A single turn carries every row of the set below to another of its rows. Some are shown first; where does it send the rows asked next?
nonu: [ -5  -5  -7  11   3  16  -8   7   5   8 -17   9  -8   5  15  -6   8 -17
 -19   2  15   4   4  -7  -2  15  19   0  13   9  23   9  -4   2 -12   2
  31   5 -20  11  -3   3   2  20  -2 -28  14   3  -2  18 -10  10   8 -13
   0 -12 -13  11   9  -9   8  -4 -24  11  -8  19 -25 -10  -7  -1  -2 -16
 -15   2]
Dolok: [ -2  -2  -7  23  -2  11   8   6   9   4 -16  12  -5  -2  -8  -2   3 -14
 -16   4  -1  -7   0  -8 -11  15  19   9  15   8   9   8  -7   8 -10   3
  11  19 -10   5  -5   8   7  19  -7 -27  15   2  -1  15  -2  11   8  -3
   4  -7 -15   9   6 -11   5  -3   1 -26  13   1 -20  -2  10  15  15  15
 -12  -7]
Dafil: [ -1   7  -3  24  -3  22  12  -4  19  10 -12   1 -15  14 -13  -5  -2 -15
 -11 -14 -13 -11   2  -8 -10   6  15  -7   2   8   5  17  -1   0 -17  10
  13   7 -11  14 -11  13  -3  -3 -18 -12   8   4  -6  -3   3   0   7  -9
   9  -8 -15  16  13 -12  -4   1 -12 -11  -4  15 -22   4 -16  16  13   8
 -10   0]
zinu: [ -3   1 -18  28  -3  18  -2   4  12  10  -3  13  -6  12 -15   4 -13 -19
 -14  -3  -1  10   0   6   6  15  19  -4  13   7   3   6 -10  -1 -10   4
   3  11 -10   0   0  16   2  -4  -4  -2  14  11  -2   7   1   4   4   2
   7 -12   2   8  15 -19   2   0 -24  10   2  13 -31  -1 -10   1   8  -6
 -10 -16]
Pavo: [  1  -7 -13  24   6  13  -3   9  -4  15  -8   4   3  14  -5   8   1 -20
 -13  -4  -5   7  -3  -2   6   6  15  -6  13   5  26  17  -8  -9 -18  -1
   1  17  -3  -4   4  19 -10   8  -4 -23  14  -5  -2  21  -3   2  16  -4
   8  -7  -9   3  17 -14  -1  -1   2   1   5  11 -24  -6  -3   3   2   1
 -15 -23]
difaz: [-18  -8  -6  14  -7  24  -2   5   9   7 -11   7 -10  25  11 -16   2  -7
  -4  -6   6   6   3  -9   0   3  23  -2  17  16   8  11  -7   9 -10   1
  15   8 -19   9  -5  -5  -7  21  -4 -17   8   7   0  19   1   2  14 -10
  -2 -10 -20  15  10 -14  -1  -4 -24  -3  -8  26 -16  -7   2   3   6 -11
 -22 -20]
por: [  0   0  -9   6   0   2  21   7   3   5 -15   7  -3   3  -7  -6   6 -10
 -20  -7  -2 -25   8  -6  -5  13  17 -10  12  11  12   6  -3   1  -6   1
   0  11   3   3 -10   8 -11  27   1  -5  14   1  -1  13  -3 -14  11 -14
   1  -5 -27   7  14  -9  12   8 -11 -14  11  21 -10   6  -2   0   9 -14
  -1 -13]
Fogid: [ -6  -4  -4  21  -2   6  10   5  15  -6  -5   0  -9   6   0   4   3  -8
 -18   2  -1 -19  13  -7  -7   6  13   2   4  10  10  13  -2   2  -4   4
  13   9   1  13  -6  16   4  11  -5  -7  10   9   6   3   2 -12   9 -19
   2   2 -13   6  18 -21   5   1 -14  -5  12  24  -9   8  -5 -14   4 -10
  -1  13]
Lotet: [ -6  -1   8  17  11  14  19  10   5   3 -26   1   3   1 -10   6  -2 -15
 -18 -16   6  -8  15 -15  -6  12  23   7  10  -5  12   3   2   0 -10   8
   7   1  -4  18  -9  16  -3  12   5 -13   7   3  -7  17 -11  -1  -6  -3
   2 -13 -15  10  18 -10   3   0  -7   5   5  11 -12   0 -11  14   5   8
   1  -1]
tak: [  0  -5 -10  18  -9   4   3  14  13  11  -1  22 -19  18   7   5   9 -17
 -19  -4  -2   7   6 -10 -23   9  24  -5  21  -2  18   2  -7  16  -7   0
   9   8   4   0 -10   9  -6   3  -5 -28  12  12  -7  17 -10 -11   8   3
   2  -1 -21   6  10  -7  11 -15  -6  -5  -1  10 -44 -11  -5  11   1  -2
  -8  -1]
dus: [  3   1 -14  10  -8   6   9   5   8  -7  -8  21 -11   8  -6   2   2 -22
   1   5  -9 -14   2   1 -10  19  16 -13   8   6  13  18 -10   4  -4   2
  15  12   8  13  -8  13 -11  11   2 -12   7  -1  -5   9  -9   1   8 -13
  -3  -1 -17  -7  13 -14   5  -9 -19 -16  13  15 -13   9  -4   3   8  -5
  -1   2]
daz: [  2   3  -8  18 -10  14   4  14  14   9  -4   5 -16  16  -1  -1   6 -11
 -16 -15   4   0  10 -11  -6  -3  13  -4  11   3  16  11  -6  18 -11  -9
   5   7 -15  10  -8  -2   2   5  -5 -14  22   6   0   4   3 -12   6  11
   8 -12 -17   3  20   1   7 -17 -12  -2  -8  18 -37 -10  -6   0   0 -10
 -10  18]
mib: [-10  -8  -5  17  -2  19   2   7   9   7 -10   8 -14  26   4 -10   2 -23
  -8  -9  -2  -2   8 -11 -14   6  21  -6  26  -7  21   5  -9   0  -4   3
  15  10 -19  17  -1   5 -14   8  -2 -28   4   4 -14  18  -7   9   7 -23
   8 -20 -21   9   3 -18  12  -3 -23  10  -4  19 -21  -2 -12   2  -3 -22
 -11 -14]
rakon: [-13  -7  -8  17   1  24  11   6   9   8 -11   4  -6   9  -7  -7   5 -15
 -23  -6  -3   7   9 -10  19   0  18   3  17   6  17   5  -9 -26  -5  -8
  -8  16  -8   9   0   9   9   3   4 -10   8   2  -9  11  -4  -1  11  -4
   5  -9  -3  11  10  -9   2  -9  -7   9   1  17 -25  -1  -7   4  11  -8
  -3  -8]
Nef: [ -7  -5  -4   9  -1   7  11   8   9   8  -8  14  -9  18   6  -4   7 -10
 -14 -13   2  13  15 -11  -6   3  20   0  19   8  14   9  -8  19  -8   1
 -15   9 -13  13  -1   9 -13   9   2 -19  11   3  -3  18  -7 -23   6   5
   1 -16 -26   7  10  -9  12   1   6  -7 -11  21 -24  -8 -11  11  -3  -6
  -4   4]

Dafil turns into Lotet
nonu turns into difaz
Where do these go?
dus turns into Fogid
daz turns into Nef
Pavo turns into zinu

